(60): [ 55 128 120 101 131 134 134]
(179): [157 173 143 170 105 106 144]
(24): [128  55 120 101 137 121 141]
at: [128  55 120 101 137]  (24), 0
at: [128  55]  (24), 0
at: [173 143 170 105]  (179), 1

(60): [128 110 133 102  82 114 153 124 128 102  86 111 125 123 136 145 145 120
 139 149 140 117  94 141 146 121 135 155  96 107 112 148 154 142  96 119
 137 136 112 138  94 147 116 118 106 127  95 148 117 132 127 131 129  97]
(50): [141 118 161 125 127 131 127 120 136 154  94 120 112  90 169 138 151 107
 128 151 149 140 135  99 134 127 106 136 124 127 100 116 142 116 106 113
 109 151 155 145 131 135 165 133 151 128 134 116 129 128 127 131 105 127]
(141): [132 144 121 137 105 138 122 157 128 140  81  99 159 123 131 141  94  60
 146 102 149 127 124 117 146 138 154 127 137 163 138  94 178 111 114 131
 109  89 158 160 124 110 124 149 116 120 106 112 153 163 140  69 126 138]
(179): [120 110  99 162 149 128 116 119 138 114 120 111 147 116 155 134 136  98
 134 127 149 143 147 148 166 106 111 142 127  95 109 185 149 118 142 136
 125 144 143 116 141 132 116 102 137 135 115 129 114 134 133 169 149  91]
(122): [108 107 124 123 120 140 131 144 135 148 154 144 135  90 124 150 129 140
 125 157 120 101 115 127 137 148 104 102 107 145 124 116 128 123 144 146
 166 146 126 142 120 121 156 113 125 128 123 156 117 182 153 123 155  97]
(89): [141 140 135 135 125 123 135 131 105 112 146  77  96 137 103  91 109 125
 100 125 147 140 152 154 137 150 140 146 151 115 146 148 105 150 118 113
 129 144 129  98 142 151 163 110 128 126  87  93 114 139 156 139 125 142]
(110): [125 118 110 164 156 137 150  91 123 148 109 125 112 112 164 143 103 109
 143 102  90  99 111 148 115 140 150 102 119 154 112 148 107 137 136  96
  96 142 110 102 113 148 120 146 143 139 158 121 132 132 135 134 123 118]
(24): [154 132 137 139 127 130 121 131 111 150 133 157 137 147 108 134 156 109
 159 135  90 128 137 129 144 144 130 136 128 142 172 131 112 114 121 129
 129 107 132 153 136 121 118 120 143 124 117 121 130 135 155 123 112 106]
at: [150 140]  (89), 25
at: [119 154 112 148 107 137 136  96  96 142]  (110), 28

(122): [ 98 151  95 130 119  78 128 143  80 149  76  75  90 139 163  97  77 106
 104 174  97 169  74 105 164 168 112  82  75 127 142 132 162 120  72  94
 136 156  92 123 169  86 102  94  75  75 126 157 146 140  88 135 155  97]
(163): [154 147 115 144 172 121 108 177 121 114 135 120 105 127 157 115 118 174
 169 106 104  97 119 162 150 147 141 134 122 107 157 140 142 149 123 122
 130 164 106 171 150 129 136 148 131 127 178 153 108 104 119 161 120 159]
(53): [143 101  94 150 113 130 134 140 104 106 119 121 105  96 139 139 106 124
 110 133 115 122 125 108 109 116 149 135 129  96 149  95 136 150 118  96
 145 142 131 114 123 138 145 143 129 129 137 143 120 120 100 149 127 111]
(60): [143 101  94 150 113 130 134 140 104 106 119 121 105  96 139 139 106 124
 110 133 115 122 125 108 109 116 149 135 130  96 142  95 136 150 118  96
 145 142 131 114 123 138 145 143 129 129 137 143 120 120 100 149 127 111]
[143 101  94 150 113 130 134 140 104 106 119 121 105  96 139 139 106 124
 110 133 115 122 125 108 109 116 149 135 130  96 142  95 136 150 118  96
 145 142 131 114 123 138 145 143 129 129 137 143 120 120 100 149 127 111]  (60)
at: [174 169 106 104  97]  (163), 17
at: [161 120]  (163), 51
[143 101  94 150 113 130 134 140 104 106 119 121 105  96 139 139 106 124
 110 133 115 122 125 108 109 116 149 135 129  96 149  95 136 150 118  96
 145 142 131 114 123 138 145 143 129 129 137 143 120 120 100 149 127 111]  (53)

(110): [144 130 134  95 135 106 146 107 136 181 130 144 122 125 109 135 136 145
 115 140 115 138 117 123 124 105 130 126 163 131]
(179): [130 114 152 125 134 118 118  87 146 101 157 104 126 102 124 135  97 141
 138 139 145 125 146 102 137 123 137 147 142 115]
(122): [137 138 124  95 133 107 147 125 126 191 119 149 122 134 107 141 145 132
 112 135 109 139 114 127 120 108 129 119 156 131]
(141): [119 124 130 146 125 138 116 132 126  92 133 113 122 134 137 127 116 120
 138 124 138 122 139 124 132 140 130 133 112 123]
(100): [133 133 129 107 132 114 138 121 129 161 127 136 124 127 114 139 133 131
 120 134 139 127 109 114 124 115 130 125 147 127]
at: [138 116 132 126  92 133 113]  (141), 5
at: [106 146 107 136 181 130 144 122]  (110), 5
at: [130 125]  (100), 26
[137 138 124  95 133 107 147 125 126 191 119 149 122 134 107 141 145 132
 112 135 109 139 114 127 120 108 129 119 156 131]  (122)
at: [109 139 114 127]  (122), 20

(53): [ 70 139  82 137 135 140 142 153]
(50): [140  91 144 113 102 149 168 131]
(60): [168 121 109 171 131 115 106  84]
(141): [145 114 107 146 110 152 172  94]
(163): [122 109 171 165 105 176 103 129]
(179): [ 90 157 162 153 107 100 132 125]
at: [121 109 171]  (60), 1
at: [ 91 144 113 102 149 168 131]  (50), 1
at: [100 132]  (179), 5
at: [162 153 107 100]  (179), 2
at: [165 105 176 103]  (163), 3
at: [114 107 146 110 152]  (141), 1

(60): [134 103 134 100]
(50): [148 109 115 117]
(173): [ 88 182  94  72]
(141): [120 108 152 120]
(122): [134 126 140 161]
at: [152 120]  (141), 2
at: [103 134]  (60), 1

(24): [161 158 131 127 141 112 117 119 127 125 130 134 134 130 127 120 132 111
 135 148]
(163): [124 126 119 130 126 122 117  70 121 111 106 155  85  89  76 126 107 115
 142 143]
(50): [118 128 117 124 126 119 130 125 122 117 121 138 126 141 143 131 149 117
 124 133]
(173): [111 117 123 123  86 127 117 112 125 119 106 125 120 121  98 103 107  99
 131 146]
(122): [122 130 163  97 162  78 148 113  93  97 101 142 163 123 138  82 148  89
 158 141]
at: [112 117 119 127 125]  (24), 5
at: [124 126 119 130 125 122 117]  (50), 3
at: [125 130 134 134 130 127 120 132]  (24), 9
at: [163  97 162  78 148 113  93  97 101]  (122), 2
at: [123 138  82 148]  (122), 13
at: [106 155  85  89  76]  (163), 10
at: [117  70 121 111 106 155  85]  (163), 6

(100): [122 130  93 121 148 135  83 133 157 118 112 125 123 138 114  96 108 163
 132 116 132 143 120 137 123 126 104 103 138 118 143]
(50): [117 118 171  56 131 121 147 154 123 132 129 122 159 110 140 128 131 105
 133 154 104 137 100  90 116 113 145 153 104 151 134]
(24): [138 132  80 130 158 162 110  94 147 146 102 143 131 158 107  97 122  99
 144 118 116 157 142 115 152 127 134  80 140 132 150]
(89): [115 133 118 159 132  86 147 127 116  94 100 141 109 131 155 124 102 156
  98 109 144 115  98 121 145 139 179 130  85 125 106]
(179): [115 133 118 159 132  86 147 127 116  94 100 141 109 131 155 124 102 156
  98 109 121 115  98 121 145 142 179 130  85 125 106]
(122): [146 133 129 158 159 175  74 125 136 138 136 157 128  80 118 150 146 127
 109  78 103  90 113 126 103 103 117 139 129 117 157]
(60): [169 121 110 143 143 143 161 135 146 142 109 131 128 108 114 170 121  96
 127 124 137 152 158 109 110 119 151  76 154 157 156]
(141): [109 147 157  68 119 151 160 130 129 116 122 107 152 145 137 146 133 129
 158 157 175 130 164 129 144 132 131 162 139 129 105]
(110): [122 130  93 121 148 135  83 133 157 118 112 125 123 138 114  96 108 163
 132 116 126  88 148 162 187 129 112 134 146 110 105]
(163): [127 135 125  64 138 147 136 108 165 116  95 127 150 159 172 120 148 100
 156 135 133 117 150 114 120 146 116 117 110 160 122]
(53): [146  86 127 139 101 126 102 135 135 131 170 152 123 138 114  96 120 140
 128 171  92 105  76 153 133 118 100 131 142 105 130]
[122 130  93 121 148 135  83 133 157 118 112 125 123 138 114  96 108 163
 132 116 126  88 148 162 187 129 112 134 146 110 105]  (110)
at: [146 133 129 158 157 175]  (141), 15
at: [150 146 127 109  78]  (122), 15
at: [152 123 138 114  96 120 140 128]  (53), 11
at: [132 129]  (50), 9
at: [114 170 121]  (60), 14
at: [158 109 110 119]  (60), 22

(163): [137 159 117 102 118  68  65 160]
(110): [178 125  64 106 191 175 117  77]
(122): [112 191  79  84 103  94  64 183]
(53): [119 177  77 148 109 173 126 148]
(50): [117  69 119 158  87 124  97 181]
(179): [112 186  79 111 106  66 150 100]
(100): [167 159 117 102 118  68  65 160]
(60): [125 187 105  86 152 142  65 156]
at: [ 64 183]  (122), 6
at: [112 191  79]  (122), 0
[137 159 117 102 118  68  65 160]  (163)
at: [117  69 119 158]  (50), 0

(50): [149 102 125 114 132 104 140 123]
(122): [120 134 129 125 135  91 121 147]
(110): [127 111 128 131 118 121 117 142]
(141): [130 192 129 134 125 154 167  78]
(100): [120 135 129 134 125 136 121 132]
(179): [160 116 123 103 147 103 161 101]
(89): [111 144 131 140 123 146 116 135]
at: [120 135 129 134 125]  (100), 0
at: [125 114 132 104 140]  (50), 2
at: [192 129 134 125 154 167]  (141), 1
at: [111 128 131 118 121 117 142]  (110), 1
[120 135 129 134 125 136 121 132]  (100)

(173): [ 95 164 173 134 126 120 201 142 122 115  87  95 100 172 113 138  84 200
 101 127 135 149 158 150 119]
(60): [123 128 126 126 124 129 127 126 126 132 131 128 130 128 132 126 127 123
 131 126 129 126 123 125 133]
(50): [133 129 125 126 124 129 127 126 126 132 131 128 130 128 132 126 127 123
 131 126 129 126 123 125 133]
[133 129 125 126 124 129 127 126 126 132 131 128 130 128 132 126 127 123
 131 126 129 126 123 125 133]  (50)
[123 128 126 126 124 129 127 126 126 132 131 128 130 128 132 126 127 123
 131 126 129 126 123 125 133]  (60)
at: [100 172 113 138  84 200 101 127]  (173), 12

(50): [117 134 133 138 162 156 119 136 116  86 147  94 138 116 148 138 123 132
 124  96 116 154 160 116 129 115 169 100  96  96 137 157 139 126]
(89): [162 162 148 116  88 125  61 102  99 102 161 125  84 120 108 146 156 130
 125 139  96  89 190 102 103  84 178 114 137  99 141 121 150 168]
(141): [117 134 162 162 148 116  86 138 119 116 136 156  94 147 138 138 123 132
 124  96 116 154 160 116 129 115 153 100  96 117 137 102 139 126]
[117 134 162 162 148 116  86 138 119 116 136 156  94 147 138 138 123 132
 124  96 116 154 160 116 129 115 153 100  96 117 137 102 139 126]  (141)
at: [103  84 178 114]  (89), 24
at: [162 148 116  86 138 119 116 136 156  94 147 138]  (141), 3
at: [162 162 148 116  86]  (141), 2
at: [117 137]  (141), 29

(89): [125 130  85 135 132 120 119 124 112 148 136 114 134 119 109 125 114 123
 127 142 111 139 125 130  85 134 131 130 102 131]
(173): [114 150 139 144 132 120 119 124 112 148 136 114 134 119 109 125 114 123
 127 142 115 139 125 130  85 134 131 130 102 131]
(100): [128 128 126 131 127 132 128 130 123 131 131 123 133 127 128 128 124 131
 127 132 128 130 123 131 111 136 132 135 114 133]
(163): [130 126 125 131 127 132 122 131 128 136 131 123 133 127 128 128 124 131
 127 132 128 130 123 131 111 136 131 135 114 133]
[130 126 125 131 127 132 122 131 128 136 131 123 133 127 128 128 124 131
 127 132 128 130 123 131 111 136 131 135 114 133]  (163)
[125 130  85 135 132 120 119 124 112 148 136 114 134 119 109 125 114 123
 127 142 111 139 125 130  85 134 131 130 102 131]  (89)
[114 150 139 144 132 120 119 124 112 148 136 114 134 119 109 125 114 123
 127 142 115 139 125 130  85 134 131 130 102 131]  (173)
at: [131 131 123 133 127 128]  (100), 9
at: [131 128 136 131 123 133 127 128 128 124 131]  (163), 7
at: [122 131 128 136 131 123 133 127 128]  (163), 6

(173): [181 143 159 115 123 177 137]
(163): [138 118 115 130 113 170 112]
(179): [124 129 128  89 113  68 156]
(53): [122 131 140 163 143 110  91]
(141): [130 138 113 118 115  97 148]
(100): [132 142 149 137 128 149 175]
(89): [123 124 141 102 121 136  62]
(50): [136 126 115 113 118 133 152]
at: [131 140 163]  (53), 1
at: [130 138 113 118 115]  (141), 0
at: [113 118 115]  (141), 2

(173): [149 121 138 120 117 130 137 133 163 118 156  91 147 116 113 154 124  92
 142  98 136 106  99 127 136 130 112 144 103 156]
(60): [ 95 129 110 144 137 119 112 112  90 110  94 173 114 131 131 105 133 163
 103 146 131 158 165 126 122 109 146 107 152 109]
(50): [147 152 140 112 126 133 132 153 145 177 163 112 114 126 176 126 125 132
 147 166  96 106 104 126 125 157 127 116 141 111]
(89): [122 101 124 139 127 127 131 107 127  83 106 124 150 129  72 142 129 106
 117  78 162 138 136 131 135 104 120 151 102 157]
(100): [110 137 117 134 129 117 113 124 115 118 125 152 118 117 147 118 130 148
 114 148 120 138 141 122 126 118 141 103 148 116]
(179): [115 130 144 116 130 144 147 144 142 166 140 101 129 144 130 133 125 116
 151 128 120 111 109 135 126 155 116 149 117 126]
at: [130 137 133]  (173), 5
at: [118 130]  (100), 15
at: [134 129 117 113 124 115 118]  (100), 3
at: [112 112  90 110  94 173 114 131 131]  (60), 6

(163): [113 131 113 166 111 133 120 112 105 129 111 127 167 165  95 134 111 110
 115 117 114  94 101 100 115  80 152]
(89): [171 184 159 152  97 120 114 128 101 106 110  87  97  98 105 135 121 100
 158 104 124 114 105 155 106 109 135]
(110): [150 132 114 171 145 126 146 101 110 130 111 131 113 166 111 127 117 156
 119 158 114 143 122 171 146 117 142]
(141): [150 101 114 171 145 126 146 101 110 130 111 131 113 166 111 127 117 156
 119 158 114 143 122 171 146 117 142]
[150 101 114 171 145 126 146 101 110 130 111 131 113 166 111 127 117 156
 119 158 114 143 122 171 146 117 142]  (141)
at: [ 80 152]  (163), 25
[150 132 114 171 145 126 146 101 110 130 111 131 113 166 111 127 117 156
 119 158 114 143 122 171 146 117 142]  (110)

(173): [139  94 161  92 127]
(141): [139  94 159  59  84]
(110): [142  94 159  84  59]
at: [159  59  84]  (141), 2
at: [84 59]  (110), 3

(100): [124  97 118 132  63 145 126 100 141 123]
(179): [130 164  89 129 164  89 124  74 147 189]
(24): [110 168 126 129 164  89 124  74 147 189]
[130 164  89 129 164  89 124  74 147 189]  (179)
[110 168 126 129 164  89 124  74 147 189]  (24)

(60): [146 125 136 122 146 140 118 125 113 110 138 144 122 132 153 135 149 117
  79 127 107 129 133 135 142 137 112 138 127 152 110 115 129 150 130 136
  97 137 125 141 169]
(89): [112 109 112 151 118 132 127 142 147 145 131 133 133 128 129 109  93 143
 180 132 123 133 105 129 123 157 152 108 129 104 157 153 131  88 125 151
 166 126 162 116  74]
(163): [160 103 123 126 127 139 140 116 124 118 124 147 138 148 151 100 120 137
  64 147 113 152 115 134 107 167 161 138 103 117 131 110 111 119 101 106
  86 139 128 140 184]
(100): [129 128 129 101  92 100 153 116 136 135 107 109 138 147  99 115 127 137
 113 153 153 144 131 116  78 117 162 134 105  94 141 111 106 129  97  65
 109 121  90 124 149]
(122): [138 103 117 131 110 113 119 101 106  86 139 128 122 132 153 135 149 117
 163 127 107 129 133 135 142 137 160 138 127 152 110 115 129 150 130 136
  97 137 125 141 169]
(50): [104 137 148  91 114 100 104 143 123 117 145 124 104 139 128 165 178 101
 124 138 109 117 149 121 125 106  90 124 135 149 119 121 134 179 132 127
 122 121  95 127 127]
(24): [ 80 126 136 103  94  92 106 156 143 137 143 117 107 141 115 153 149 114
 183 145 115 120 133 116 111 118 111 105 136 120 148 143 135 148 127 135
 162 114 113 112  70]
at: [138 103 117 131 110 111 119 101 106  86 139 128]  (163), 27
at: [148  91]  (50), 2
[146 125 136 122 146 140 118 125 113 110 138 144 122 132 153 135 149 117
  79 127 107 129 133 135 142 137 112 138 127 152 110 115 129 150 130 136
  97 137 125 141 169]  (60)

(60): [153 120 147  95 162  79 144 100 111  97 161 129 134 121 115 118 161 137
 115 110 135 144 109 153 145 125 169 129 132 138 140 155 107 117 154 166
 131 127 121  89 132 128 122 159 147 127 160 120 150 146 163 110 129 149
 108 115 148 135 116  92 125 135 111 113]
(53): [153 120 147  95 162  79 144 100 111  97 161 129 134 121 115 118 161 137
 115 110 135 144 109 153 145 125 169 129 132 138 140 155 107 117 119 126
 108 140 136  99 114 111 120 160 149 120 191 134 162 135 161  98 135 166
 115 107 155 131 108 109 112 142 107 105]
(50): [142 129 135 117 146  89 134 110 117 106 148 126 137 121 125 124 162 135
 124 121 122 138 119 143 135 118 160 129 134 142 137 136 114 120 140 161
 132 130 138 121 122 111 124 141 144 118 170 138 151 128 149 115 134 148
 118 114 148 138 119 116 125 131 117 113]
(89): [141 114 140 109 144 113 135 124 103 113 128 143 141 133 131 141 143 149
 117 124 121 136 106 146 102 140 129 132 135 130 150 125 122 136 119 140
 108 126 144 131 102 113 127 129 128 122 161 141 140 116 122 107 136 163
 141 110 136 135 115 166 110 137 123 114]
(110): [153 120 147  95 162  79 144 100 111  97 161 129 134 121 115 118 161 137
 115 110 135 144 109 153 145 125 169 129 132 138 140 155 107 117 154 166
 131 127 121  89 132 128 122 159 147 127 160 120 150 146 163 110 129 138
 106 122 146 118 118  84 118 139 112 117]
[153 120 147  95 162  79 144 100 111  97 161 129 134 121 115 118 161 137
 115 110 135 144 109 153 145 125 169 129 132 138 140 155 107 117 154 166
 131 127 121  89 132 128 122 159 147 127 160 120 150 146 163 110 129 149
 108 115 148 135 116  92 125 135 111 113]  (60)
at: [119 140 108 126]  (89), 34

